Where one turn sends some rows of the set: a few examples, then the rows asked:
namag: [ 34  -4   8 -31  -6 -28 -25   9 -25  13 -27 -18 -32 -21   8 -12]
Mim: [  6 -18 -23  -9  -5  -1 -12  16 -20   2 -18 -51 -21   6   5 -22]
Beto: [ 40  13 -17  12   3 -21  -1  12  -5  14 -29  -1 -37 -21  -3   2]
did: [ 15 -15  -3   1   2   0 -14   7  -8 -10 -16 -55 -15   6   3 -32]
vez: [ -6 -18   8 -33 -21 -11 -13  15 -26 -18 -37 -39 -24  17 -30  -7]
kazo: [ 32  40   1  22 -51 -11  -6  -7 -16   3 -21  -5 -14  36 -23  -7]
padab: [ 24  -9  26 -34 -20   4  -2 -19  14   2 -45  -1 -12  25 -21  18]
Los: [-12   6  25  -3 -55   4  -4   3  -4  -1 -45 -24 -27  33 -31 -20]
Tibu: [ 49  -3  12 -32  -8 -38 -18   8 -15  18 -20 -17 -32 -15 -13  -8]
Votup: [  1 -16  21 -36 -29 -14  -9  14 -25  -9 -30 -47 -12   8 -24 -18]
neziz: [  9  19  -7  12 -23   7 -12 -16  24   2 -47   7 -25   9 -25  17]
Suz: [ -3  13  -6  29 -26   1  -5   6  13   7 -17 -39 -38  15  -8 -34]
Fav: [ 37  12  22 -36 -43 -26 -26  -1 -26  14 -33  -9 -26  37 -24  -5]
gele: [ -9   8  14  -6 -52  15 -20  21  10  -8 -46 -19 -31  20 -29 -15]
dos: [ 31   6  22 -32 -41 -25 -41  -3 -29   9 -35  -8 -32  25 -24  -9]
Mivo: [ 19  16  -9  19 -23  -1  -9  -2  20  11 -49  17 -14  13 -19  14]
vabu: [ 51  21   4  19 -29   8   9   6 -17  -3   7 -27 -10   1   2   5]
fadur: [ 19 -15  23 -32 -27  11  -1 -26   8  -9 -37  -6 -20  22 -22  19]
Dur: [  7 -27  15 -39 -23  -6  -9  16  -7 -17 -47 -35 -13   2 -21 -20]
sem: [ 35  32  12  26 -53 -16 -18  -4 -10   3 -17  -5  -8  32 -14   0]
Kep: [ 27 -14  19 -32 -32   1   0 -20  17   0 -45   5 -11  24 -22  11]
zur: [ 39   0  15 -38 -10 -30 -17  13 -27  26 -19 -19 -21 -16  -6  -7]
muvo: [ 44   4  10 -39 -10 -29 -17  16 -27  19 -24 -20 -25  -9   5 -10]
giti: [ 45  22  -7  17 -28  -7  22   7  -3  -7  10 -28 -13   9   1   1]
bek: [ 15 -11 -17   1  -5  -7 -11  23 -22   7 -11 -55 -13  -5 -10 -24]
vuk: [ 29  15  25 -32 -45 -27 -24 -10 -25  20 -34  -7 -16  31 -27  -8]
fiso: [ 39  21 -11  20 -39  -6   8   2 -10 -10  12 -32 -19   5   4  -5]
beg: [  3   7 -19  35 -29   5 -16  21   3  21 -29 -26 -31  16 -15 -23]
zor: [ 33  16 -15  14   1 -16  -7  21  -4  21 -22  -5 -21 -24  -1   4]
fis: [ 22 -13 -17  -1   1   7   3  13  -6  -9 -21 -52 -13  -7  -6 -28]
Loba: [-18  10  16  -2 -46  -6  -8  11   3  -5 -38 -24 -42  25 -39 -15]
midir: [ 37 -20  16 -26 -23   2  15  -9 -12 -14   2 -34 -17   1   7   5]
fugom: [ 42 -16  20 -31 -12  -1  22  -5   0  -7  -5 -29 -12   4   6   7]
Bapu: [ 25   0  10 -39 -37   4   5 -27  10   2 -47  -1 -11  17 -17  17]
Buf: [  4 -17  21 -31 -19   3 -23  16 -12 -27 -40 -39 -13  12 -22 -17]
tizaz: [ -8  -6  15  -5 -51   1 -16  16   8   4 -57 -10 -30  25 -29 -17]
murev: [ 50 -17  17 -38 -19   1  22  -5  -3  -9  -8 -25 -13  -1  -2  -1]
vufu: [ 33  29 -17   9  -1 -15  -9  20   2  19 -29  -9 -21 -22   6  -1]
Vum: [  5  15 -11  34 -28  18   2   4   5   6 -27 -33 -29  20 -14 -29]
Soz: [ 35  37  -1  15 -52 -13  -8  -1  -8   2 -16  -7 -19  43 -27  -1]
mak: [ 30  35  -1  15 -60 -15 -26  -3 -13  -1 -16 -11 -26  34 -29  -5]
zogoz: [ 48  -6  14 -38 -23  13  15 -10  -9  -2  -6 -29 -11  -5  -4  10]
gove: [ 36   9  28 -26 -47 -39 -34 -10 -11  14 -29  -8 -17  25 -24  -6]
riv: [ 21  20 -14  12 -25  -5   2 -12  12   7 -55  17 -23  12 -12  16]
Lil: [ -3   9 -22  18 -34  16 -12  19  10  16 -24 -33 -34  13   0 -25]
tude: [ 17  27  -4  12 -18   1 -13  -4  23  12 -51  11 -17  13 -23  16]
nobar: [ 51  22  -6  16 -24   0  22   5 -12 -10   6 -26 -14   2  -2  -7]
busir: [ 22  21 -19  14  -2 -13 -12   8   7  11 -30  -8 -29 -28   6   0]

tizaz -> Votup
muvo -> giti
sem -> Bapu
Now find these:
fiso -> neziz
Buf -> Mim
nobar -> Mivo

Where one turn sends some rows of the set: a few examples, then the rows asked:
posik: [  9  17 -14  24  -2  -1 -18  -2 -23   4  19 -12  14  19  33 -16  -4  28
 -16]
Gonap: [  9  -1 -27 -24  19  23  22   3 -12 -22  -6   7  18 -13 -17   4  31 -26
  -3]
lofi: [  5  -4  -6 -35  27  17  17   9  18 -13   3  20   6 -19  -5  -8  16 -33
  -1]
Bubu: [-25 -26 -20 -37 -10   0   0  18  18  -7 -11  -3  13  27 -15   8  19   0
  -6]
Taza: [ -2  12  -3   6   4  -5 -26  -2  -7   4  26  -9   2  11  36 -25 -13  32
 -20]
tonez: [-13   2 -35 -35  18   6  13  12   7  -3   8  19   5  -8 -13  -7  38 -16
   8]
Seza: [-14 -24  12 -33  -4   8   8  14  30 -15  -9  -3  18  26 -10  -4   4 -24
  -9]
gopu: [-11  31  -2  15 -13   4 -18  -5   4   0  27   7  -7  -5  13   5  -3  41
   7]
poko: [  1 -26 -10 -16 -10  14  12  16   7 -16 -22  -7  28  29 -14  18  14 -18
  -8]
Tup: [  5 -22 -20 -20  22  13  15   1  16 -26 -32  -4  12  -9 -14   4   5 -25
  -4]
zefu: [ 11  17  10  17   3   4 -16  -8 -15  -6  22 -16  13  14  34 -27 -16  16
 -23]
timi: [ 11  33  31  -6   9 -13 -24  -7   9  18  12  -1   4   4  14 -29 -12  12
  -3]
radub: [ -2  35  27  14  -8  14 -11 -14   6 -15  26   0  -2  -9  13  -4 -17  21
  -4]
zus: [-21  -7 -36 -23  11   1  14  -1   7 -20 -20  -9  13   8 -28 -11  30 -17
   6]
sez: [-11 -13 -19 -21  20  -3  12  11  37  -3 -15  11   8   4  -9 -14  15 -30
  13]
tesul: [  6  37   4  33 -17  15  -6 -11 -14 -11  18  -3  10   3   7   9  -1  24
   4]
Kat: [ 39  25  12  15   4   2 -17  -9 -24   6 -11 -13  18   1   9   2 -10  17
 -11]
ver: [  0  32 -11  -7  -1 -16 -29  -9 -23  16   5 -13   4   6  -1 -11   9  43
  -5]

zus -> Tup
lofi -> tonez
Now find these:
Taza -> posik
Kat -> timi
Bubu -> poko
tesul -> radub

